In the data rows, 128 means zero.
Some points, each followed by its number:
tensor([ 92,  80, 127, 123,  81,  95,  86,  93, 148, 142,  96, 128, 118, 129, 215,  58, 115, 157,  77, 112, 141, 128,
        123, 170,  58, 190, 129, 119, 198,  83, 100, 177, 103, 176,  93, 109, 102, 111, 109, 177, 178, 121, 142, 141]) 0
tensor([154, 129,  79, 128, 171, 147, 157,  73, 162, 165, 107, 154, 145, 128, 111, 130, 100, 170,  96, 173, 128, 123,
        173, 141, 160, 152, 120, 104, 167, 135, 127, 135, 147, 160, 160, 125, 127, 140, 166,  70, 187, 168, 141, 146]) 1
tensor([209, 216, 104, 135, 210,  98, 177, 103, 127,  90, 191, 110, 129, 101,  25, 165,  68, 169, 125, 157, 152, 152,
        143,  17, 126,  49,  87, 150, 236, 169, 186, 114, 159, 106,  82, 167,  82, 142, 172, 103,  83,  76,  72, 137]) 2
tensor([ 95, 141, 137, 149, 178, 112,  90, 114, 114,  87, 127,  43, 117, 164, 111, 103, 127, 125, 176, 158, 125, 108,
        180, 140, 153, 160,  88, 177, 142, 159, 126, 149, 176,  75, 115, 169, 104, 154, 194, 160, 124, 132, 119, 157]) 3
tensor([117, 104, 117, 161, 132, 136, 150, 143,  84, 163, 101, 142, 162, 110, 130,  96, 105,  89,  39, 141, 222,  86,
        219, 151, 137,  38, 188, 157, 181, 120, 192, 145,  51, 122, 120, 138,  86, 224, 171,  64, 139, 156,  98, 133]) 4
tensor([140, 185, 115, 189, 151,  98, 148, 157, 121, 103, 162, 210, 154, 179,  77, 110, 108, 100, 154, 115, 146, 127,
        149, 125, 135, 192,  86, 164,  62, 198, 137, 182, 177, 121, 200, 101, 191, 162, 167, 124,   4, 156,  82, 179]) 5
tensor([ 91, 115, 158, 116, 123, 140, 145,  96, 154, 130, 180, 170,  39, 121, 100, 109,  57, 155, 141, 142, 122, 140,
        171, 145, 161, 112, 176, 172, 193, 178, 104, 107,  92, 123, 103, 158,  98, 128, 117,  62, 168, 142,  92, 145]) 6
tensor([ 45, 118, 152,  91,  64,  92, 164, 222, 138, 106,  67, 116, 159, 131, 113, 182, 199,  77,  73,  49, 117, 118,
         80, 160, 159,  93, 167, 159,  17,  92, 149,  99, 202, 176, 149, 130, 239, 114,  87, 141, 100,  43, 188,  83]) 7
tensor([118, 100, 180, 117,  53, 148,  78, 138, 150,  76, 109, 127, 142, 169, 166, 126, 201,  35,  54, 144, 139, 109,
        100, 173,  84, 156,  64, 111,  72, 131,  74, 186, 142, 176, 176, 109, 188, 155,  25, 117, 154,  96, 161, 127]) 8
tensor([ 95, 200, 148, 146, 136, 158, 141, 186,  79, 171, 202, 200,  71,  19, 122, 164,  71, 183, 107,  86,  86, 118,
        123, 150, 177, 136, 204, 146, 154,  75,  80, 144, 155, 167, 171, 110,  91, 159, 121,  74, 148, 158,  67, 159]) 9
tensor([ 60,  59, 133, 112, 118,  79,  30,  93, 106,  57,  90,  96, 157, 154, 206, 101, 164, 150, 121, 150, 170, 153,
        170, 125,  87,  77, 131, 127, 125, 133, 167, 115, 118, 146,  55, 176, 124,  70, 136, 215, 147, 117, 153, 142]) 10
tensor([122, 158, 169, 156, 103, 117,  93, 146, 168,  83, 117, 197, 163, 149, 136, 172, 174,  81,  62,  71, 122,  51,
         88, 160, 109, 200, 170, 183,  28, 143,  47, 119, 109, 158, 161, 127, 194, 115,   9, 129,  80, 116, 106,  99]) 11
tensor([201, 125, 145, 119, 122,  93, 113,  80, 104, 121, 163, 144, 101,  81, 163, 112,  89, 126, 130, 188, 205, 133,
        207,  59,  98, 100,  68,  99, 235,  96, 160,  90, 104, 113,  29, 128,  84, 141, 162, 190, 139, 184,  54, 132]) 12
New points follow, each followed by the numbers of its two nearest points above, looking only along the 6 directions in which the numbered points spread most, smallest number first.
tensor([106,  75, 167, 112, 100, 125, 137, 126, 137, 178, 162, 111, 170, 156, 105, 149, 193, 179, 141,  79,  70, 183,
         53, 173, 147, 208, 105,  75,  43, 138,  78, 173, 134, 165, 203, 151, 152, 130, 114, 115, 116,  61, 207, 118]) 8 11
tensor([108, 130, 192, 142, 196, 162,  41, 169,  96, 209, 122, 111, 145, 155,  89, 185, 120, 111, 135, 176, 170,  73,
        141, 145, 118, 160,  86,  78,  85, 137, 105, 145,  98,  97, 123, 150, 112, 139, 179,  88,  89, 146, 151, 120]) 1 3
tensor([105, 103,  59, 111,  47,  98, 210, 120, 195, 179,  50, 145,  95,  46, 151,  88, 125, 135, 108, 123, 116, 196,
         71, 101, 154,  56, 175, 122, 209,  64, 110,  38, 130, 150, 111, 179, 162, 140, 105, 116, 255,  85, 119,  82]) 0 6
tensor([ 66, 108, 172, 171, 127,  95, 171, 155, 174,  73, 104, 109,  82, 184, 155, 129, 177,  73,  70,  85, 117, 125,
        109, 129, 136, 131, 168, 151, 109, 134,  70,  41, 196, 125,  75, 134, 178, 108,  66, 209, 112, 127, 123, 131]) 8 11
tensor([154, 192,  86, 129,  86, 115, 183, 137, 102, 163,  70, 120, 168,  62, 135,  97, 123, 115, 106, 159, 140, 176,
        174,  80, 136,  38, 111, 156, 193, 105, 208, 127, 123, 151, 185, 131, 104, 145, 166,   8, 146,  79, 156, 136]) 1 4
tensor([ 36, 123, 114, 145, 149, 111, 130, 125,  68, 114, 160, 220, 111, 160, 128, 119, 156, 115, 132, 108, 143,  88,
        159, 158, 141, 159,  89, 118,  93, 151, 117, 145, 146, 114, 132, 149, 110, 141, 132, 127, 122, 163, 132, 198]) 1 3
tensor([162, 146, 172, 140,  95, 101, 109, 108, 121, 103, 140, 139, 141, 144, 141, 136, 134, 156, 122, 117, 106, 102,
        128, 137,  72, 124,  96, 101, 141, 190, 101, 147,  85, 112, 106, 137, 139, 134,  89, 101,  86, 110, 105, 116]) 1 6
tensor([131, 153, 131, 146, 196, 129,  39,  87, 164,  64, 179, 112, 139, 178,  82, 137, 160, 117, 172, 140, 121, 106,
        160, 168,  80, 255,  60, 147,   9, 159, 129, 150, 154,  45, 138, 200, 203, 128,  76, 255,  36, 183, 135, 124]) 3 5
tensor([140,  78, 103,  87, 133,  99, 155, 167, 166, 210,  62,  88, 136,  70, 139, 155,  98, 168, 115, 111, 133, 174,
         95, 105, 172,  77, 150, 140, 198,  79, 123,  59, 158, 155,  73, 112, 122, 127, 112, 151, 214, 134, 156,  62]) 1 6
tensor([195,  86, 151, 109, 119, 139, 184, 101, 216, 136, 114, 150, 116, 126, 130, 146, 123, 137,  96, 136, 113, 147,
         64,  61, 132,  80, 132, 110, 223, 140, 151,  87,  71, 126, 119, 109,  95, 133, 108,  98, 197, 142,  66, 123]) 1 6
tensor([111,  71, 182, 107, 164, 135,  75, 154, 112, 168,  85, 140, 162,  72, 150, 117, 169, 183, 124, 113, 143, 140,
         66, 165,  50, 117, 161,  14,  74, 108,  94, 122, 124, 162,  71, 157, 136,  57, 107, 192, 129, 127, 176,  53]) 0 10
